128 stands for zero in the data rows.
Some points, each followed by its number:
[169 128 119 195 150 146 107 132 149  55 102  83 115 115 130 126 136  87] 0
[ 89 116 102 131 147 113 114  91  69 133 102  27  98 101 148 108  53 172] 1
[ 74 105 106 119 105  89  90  95  78 114 133  50 116 111 138 109  64 154] 2
[112 118 110 141 165  74 129 118 113 192 154 156 148 129 101 129 181 207] 3
[ 76 110 103 128 131 101  98  96  57 123 118  30  98 111 149 106  57 170] 4
[201 167 108 137 120 137 156 143 135  92 118 143 142 143 151 143 133 137] 5
[ 88 113 120 126  92  78 103  86  84 101 140  69 140 108 134 116  76 134] 6
[ 40 118 183  76 129 109 101 137 111 160  99 166  93 129 152  84 137 140] 7
[166  93 131 215 134 169 123 138 143  83 127  82 145 106 112 120 172  77] 8
[ 19  94 152  81 132  97  94 129  91 170 112 158 106 125 112  87 147 158] 9
[ 48  96 171  86 132 102 107 132  89 158  91 161 108 136 140 105 144 152] 10
[130 125 130 150 116 201 117 105 173 164 190  47  85 140  89 104 145  70] 11
[101 119 117 126 118  88 110 101  89  79 164  77 183 135 161 133  77 166] 12
[193 171  99 126 107 104 154 111 164  69 112 123 130 125 120 145 115 114] 13
[190 155 104 155 113 143 124 151 132  91 116 127 116 149 134 134 127 146] 14
[ 70  94 158  96 105 112 113 131  78 178 115 170 124 116 113 114 164 158] 15
[ 69 109 165  92 171  97 127 155 133 214 101 224 163 152 159 138 144 154] 16
[152 113 120 170  75 188 137  88 124  90 173  62 176 100 104 161 148  89] 17
[ 49 125 170  81 127 139  79 116  95 178 109 156  88 100 153  98 145 153] 18
[190  85 147 203 144 154 119 126 174  75 106  66 110 106 135 111 141  51] 19
[109 119 123 140 164  84 153 145  98 255 153 222 232 102 112 170 171 172] 20
[ 93 114 133 108 153 129 132 124  99 245 155 212 184 107 139 134 170 181] 21
[181  74 139 184 101 180 135 124 153  80 137  67 119 134 101 113 144  72] 22
[130 126 144 113 117 198 140 112 182 139 196  75 144 165  86 149 127 104] 23
[194 172 100 132 104 107 141 120 157  72 101 124 122 123 119 134 117 133] 24
[180 142  99 138 117 129 147 106 163 100 163  90 126 107 131 143 130  78] 25
[ 42  94 155 101 140  86 114 128  92 182  97 174 140 129 122 115 145 158] 26
[ 74 110 172  85  77 135  95 130  67 168 101 162  99 100 126 107 168 147] 27
[ 34 113 173  79 135  83 112 150 129 203 104 195 125 123 127 101 130 130] 28
[208 163 111 155 142 165 157 138 177  94 137 140 122 148 118 148 135  82] 29
[ 97 120 109 146 143 139  99 128  70 133 140  46 100 134 170 126  66 204] 30
[ 87 108 151 120 132  93 127 154  97 239 126 211 178 104 109 136 162 148] 31
[185 160 109 132 140 109 151 114 199 129 163 104  78 115 134 115 122  90] 32
[ 67  99 161  97 107 136  90 143  88 190 139 178 105 113 102  98 167 159] 33
[ 76 110 106 119 124 101 107  88  77 126 120  35  99 101 129 106  60 163] 34
[162 157 132 197 203 166 117 167 169 120 143 101 105 119 135  89 158 164] 35
[172 107 149 204 153 183 133  92 203  78 133  56 135  99 176 138 133  99] 36
[119 127 114 176 169 110 154 104  91 118 118  73 163  80 161 136  62  90] 37
[197 164 109 147 137 157 177 147 148  96 130 146 153 136 142 162 145 109] 38
[ 64 102 168  82 128 122 134 161 116 180 117 199 118 151 127 108 151 154] 39
[195 172 107 135 129 103 151 115 177  80 104 126 118 112 122 125 122 120] 40
[ 46 111 133  95 162 123  80 116 107 207 148 175 132 113 137  99 152 181] 41
[208 166  93 116 101 118 168 118 151  76 128 133 149 131 137 158 118 107] 42
[139 125 141 198 178 104 120 111 161 103  89  52  95  45 173 152 101  92] 43
[177  71 141 205 123 203 160 141 163  91 148  74 113 142 116 115 159  80] 44
[164 153  91 168 134 139 154 138 138  87  95 145 164 132 122 165 134 127] 45
[ 65  96 146 100 126 109 102 135  79 196 133 172 132 105 100 104 164 160] 46
[198 167 102 144 125 143 143 132 160  68 112 134 123 137 113 147 125 107] 47
[168 150 111 139 130 159 132 146 138  72 129 166 139 165  96 155 129 139] 48
[ 37  94 153  81 119 106  96 130  85 177 114 173 116 122 117 103 157 160] 49
[167 163 118 145 172 121 187 122 229 114 141 145 110 118 137 136 144  79] 50
[195 154  98 120  92 135 184 109 166  85 141 139 150 144 128 172 116  73] 51
[147 149 112 206 178 164  81 170 134  81 125 106  93 140 117 108 137 166] 52
[ 40 108 139  96 163 110  84 123 110 202 140 182 132 128 139 101 151 179] 53
[164 158 109 175 149 127 108 141 145  94 114  96  91 121 128 114 131 156] 54
[183 169 111 163 161 148 170 136 187  86 141 127 130 116 135 146 150  93] 55
[ 68 105 103 116 105  91  83 100  63 112 127  28 108 121 132  92  57 164] 56
[161 108 134 159 105 132 101 123 124  59  92  83 126 124  83 113 115  80] 57
[175  84 136 199 139 173 116 137 166  98 152  61 107 113 106  90 165  64] 58
[ 80 112 114 121 116  84  77  92  98 151 123  63  74 104 133 109  61 137] 59
[220 170 109 132 119 146 142 134 162  98 121 149 114 153 115 134 128 117] 60
[167 148 100 162 115 143 105 149 124  65  99 131 115 155 110 133 120 153] 61
[162 156 116 176 185 190 181 162 186  70 147 159 139 134 128 158 165 111] 62
[ 66  92 148 100 132 104 122 143  90 166 135 162 112 135  92 101 158 167] 63
[ 74 107 136 122 167  82 126 137 101 240 132 202 195 115 122 145 153 169] 64
[199 156  96 125  90 161 165 142 115  85 117 167 166 169 157 175 124 117] 65
[162  91 122 181  78 160 121 129 113  81 118  93 163 122  91 134 150  55] 66
[128 129 127 125 129 186 100 109 153 143 222  21 115 133  94 126 144  76] 67
Which point above is nearest to each new point? Its number follows each.
[190 157  95 104  95  97 174 104 149  72 128 140 155 132 149 152 110 114] --> 42
[195 165 111 152 148 121 128 129 181 111 144  94  78 118 130 117 126 103] --> 32
[198 162 108 139 130 161 175 130 186 101 141 155 130 155 117 161 136  77] --> 29
[145 138 107 125 146 148 219  79 139  70 167 153 228 147 160 217  90  73] --> 51
[ 49 124 173  84 178 100  98 152 153 225 116 223 142 141 175 114 134 147] --> 16
[139 121 132 232 155 215 196 130 169 107 111 130 237 119 154 200 158  99] --> 62
[131 124 142 114 114 202 139 105 180 141 182  93 135 167  81 147 125  99] --> 23
[192 138 106 120 105 119 128 113 147 101 133  94 114 124 111 122 111  84] --> 25
[ 80  99 164  94 116 113 146 150  91 135 131 145  97 144  94  89 147 153] --> 63
[192 165 105 141 118 117 131 129 153  68  95 128 121 131 113 129 120 136] --> 24
[116 123 121 148 183 129  93 133  91 169  99  62  84 140 139 107  93 215] --> 30
[ 57  86 154  83 119 115 112 138  87 156 132 155  90 136  95  94 157 168] --> 63
[182 169 124 155 185 123 140 137 203 134 148 118  94 109 132  91 140 124] --> 32
[116 127 116 160 146  68 150  81 100 118  98  94 172 102 157 155  72  98] --> 37
[182  91 133 190  99 177 124 107 155  65 148  46 125 105 115 123 148  75] --> 22
[129 130 130 132 124 184 100 117 176 177 225  41  71 147  94 103 140  79] --> 11
[ 91 105 140 103 104 114 105  94  95 147 104 128 102 116 108 107 165 172] --> 15
[156 138  98 147 113 180 146 151 117  51 117 165 155 182  94 182 118 111] --> 48
[ 79 104 189  95 100 139 117 160 107 209 101 223 139 122 141 123 171 136] --> 39
[215 166 114 130 123 164 147 152 152 100 129 153 118 161 134 140 134 122] --> 60
[146 112 127 195 104 192 151 137  91  75 104  89 142 149  85 141 140  52] --> 66
[168 161 102 169 155 120 118 134 156  80 106 103 104 114 125 124 128 140] --> 54
[ 89 114 119 122 105  93 100  72 110 135 119  74  91  81 117 101  68 136] --> 59
[ 99 117 106 108 106  93 119 112  75  87 148  77 179 131 151 143  76 152] --> 12
[ 64  97 154 104 115 107 119 129  77 187 106 175 143 113 122 122 163 159] --> 15
[158 119 143 183 119 177 125  83 134  73 133  49 158 104 121 159 116  74] --> 17
[207  70 145 210 155 167 122 137 190  78 126  77 113 110 134 101 158  59] --> 19
[112 122 101 137 171  91 147 103  70 107 110  83 188 120 197 160  64 141] --> 37
[ 51  95 143 112 148  76 120 135  85 193 104 173 154 128 114 123 151 167] --> 26
[ 52 104 166 101 149  71 126 141 101 195  97 187 152 130 134 123 142 140] --> 26
[106 119 120 100 123 102  85  77 115 142 120  74  59  99 125 100 144 149] --> 59
[176 161 109 169 168 144 162 139 174  88 134 117 125 109 141 143 150 108] --> 55
[ 80 113 116 127 102  96  85  94  90 146 134  73  79 109 137 113  69 152] --> 59
[ 98  98 166  92 116 146 136 165 103 178 142 208 125 163 120 131 167 167] --> 39
[ 65 105 156 116 165  67 112 120  90 159 109 151 136 133 138 117 133 157] --> 26
[173  82 130 190  89 184 138 120 128  63 128  81 165 126  96 140 148  73] --> 66
[ 59  98 169  85  81 118  92 131  72 155 104 154  93 109 117 103 162 148] --> 27
[159 140 125 137 139 180 135 151 160 113 153 186 123 182  86 148 132 139] --> 48
[176 161 122 135 151 125 178 120 218 115 126 173 123 134 116 141 138 100] --> 50
[197 152  97 137  91 172 173 143 132  79 134 149 163 162 131 182 130  86] --> 65
[105 113 175 115 124  98 152 132  76 166 115 179 152 129 147 147 160 152] --> 15
[ 79 110 172  85  86 153  78 142  82 145 127 160  64 128 125 117 168 167] --> 27
[ 63  94 153 100 129  88 110 118  75 143  96 141 108 137 115 101 149 166] --> 10
[180 144 116 142 132 124 107 114 186 117 117 113  82 125 117 121 107  79] --> 32
[178 151 102 133 101 127 151  97 177  79 134 108 130 116 123 152 112  69] --> 25
[120 128 136 101  93 136  82 123  98  77 239 121 158 156 149 133 116 192] --> 12
[ 76 117 164 102 112 138 129 148 114 152 155 128  86 125  87 116 132 143] --> 63
[ 82 113  92 116 131  80  85 111  88 115 115  54 138 132 159 117  57 160] --> 2
[103 117 166  84  71 133  96 113 106 105 120 127  60 135 119 130 169 166] --> 27
[136 135 103  76 103  60 142  74 116  93 105  68 134  82 112 116  77 123] --> 6
[177 151 131 179 186 220 164 175 184 110 179 151 106 158 124 151 166  87] --> 62
[166 116 140 174 104 166 129 102 144  73 135  44 104 111 112 141 121  66] --> 22
[182 159 113 171 151 149 122 149 149 102 135 104  97 130 132 125 138 133] --> 54
[ 75 112 156  99 176 103 121 147 131 223 115 226 170 151 167 143 148 168] --> 16
[107 122  99 104 119 103 120 124  78  98 137  92 183 134 161 157  78 144] --> 12
[ 92 110 136 107 163 118 126 139 112 242 150 230 192 126 138 147 171 180] --> 21
[ 62 117 133  86 105  97  77  95  90 186 122 111  84  50 111  94 106 103] --> 59
[129 132 108  99 126 153 193 155  85 123 149 216 255 192 181 242 106 129] --> 65
[203 135 112 163 117 184 154 144 150  75 135 133 139 156 109 159 139  68] --> 29
[ 73 109 103 110 112  95  86 104  65 113 127  26 102 118 125  99  62 165] --> 56
[ 81 114 102 113 101  80  81  98  71 112 120  11 104 124 124  86  45 167] --> 56
[178 118 129 203 171 155  99 149 169 101 148  68  88 105 126  91 164  93] --> 58
[173 150 123 127 167 139 175 136 159 126 179 117 124 130 171 140 148 108] --> 55
[ 97 117 171  68 148 111 162 163 125 139 119 177 101 178 131  96 131 154] --> 39
[213 172 111 146 139 155 128 141 171 111 134 133  90 149 110 123 128 111] --> 60
[105 126 208 102 123 140 151 190 145 228 116 255 156 150 165 139 166 108] --> 16
[ 62 116 167 104  85 147  92 123  76 162 118 135  67  85 106 121 151 154] --> 27
[118 128 146 161 143 105 142  88  84  68 201 107 212 127 178 150 115 171] --> 12
[187 166 106 140 144 107 140 114 196 109 131 121  86 116 124 117 120  98] --> 32
[178  80 137 173  99 154 114 122 158  70 141  69 134 118  97 109 146  63] --> 22
[195 161 107 124 114 136 188 117 181 101 156 139 136 142 139 162 127  72] --> 51
[ 44  98 165  83 125 118 115 154 115 193 117 195 115 138 120  99 149 152] --> 39
[219 167 107 129 115 142 143 127 169 103 129 140 106 146 114 137 118  97] --> 60
[216 166 118 133 129 164 141 151 161 111 134 154 107 162 121 128 132 123] --> 60
[111 125 131 124 100  96 125  78 138 139 139 109 109  74 117 125  88 133] --> 6
[160 138 107 138  97 125 148  81 181  77 149  85 138  96 124 145 108  48] --> 25
[204 151 111 134 106 187 155 157 123  93 139 155 131 179 149 155 131 109] --> 65
[163 150 113 169 149 138 130 152 149  85 100 125 121 129 124  96 134 183] --> 54
[172 109 114 170  85 185 159 132 127  78 113 134 191 142 101 175 142  43] --> 66
[172 112 149 146 131 151 119 116 211 148 123 140  96 143 121 109 110  79] --> 32
[182 144 101 131  91 154 184 109 177  91 152 136 150 148 121 173 120  58] --> 51
[200 171 118 157 165 141 130 148 175 119 136 119 101 129 128 103 138 136] --> 54
[109 121 155 131  99 106 144 118  95 100 148  80 104  99 132  97 116 139] --> 6
[200 174 102 152 137 138 146 134 162  80 120 127 118 134 126 141 127 109] --> 47
[199 162 102 143 116 163 180 145 138  87 122 159 166 149 139 175 141 108] --> 38
[109 123 115 127 125 119 143  96  91 104 167  57 197 119 155 123  72 169] --> 12
[168  81 135 207 121 178 124 146 139  70 130  81 137 123 103 112 170  65] --> 8
[103 121  98  99  88 115  90 133  91  93 164  87 168 153 145 136  76 171] --> 12
[ 68  88 163 100 105 113 117 141  85 171 113 173 124 126 113 116 163 155] --> 15
[158 149 102 154 128 141 142 142 127  78 130 168 166 148 101 164 132 147] --> 48
[216 175 116 150 154 162 150 148 180 106 141 143 103 141 123 131 141 105] --> 29
[118 127 102 116 151 101  81 142 103 159  96 102 152 150 143 112  92 184] --> 30
[150 118 144 158 100 182 118  98 186 110 152  59 126 129 129 125 131  78] --> 22
[125 132 136 116 142 183  89 121 151 141 230  13 122 131  91 134 136  68] --> 67
[172 160 109 172 163 150 167 145 165  89 128 128 141 112 141 152 151 112] --> 55
[145 110 124 224 127 199 154 142 132 108 162  96 164 111 122 143 194  97] --> 8
[ 90 114 110 116 109  73 107  96  81 106 126  62 144 112 140 129  66 127] --> 6
[129 132 131 191 204 255 227 195 207  79 196 226 175 174 124 215 197  99] --> 62
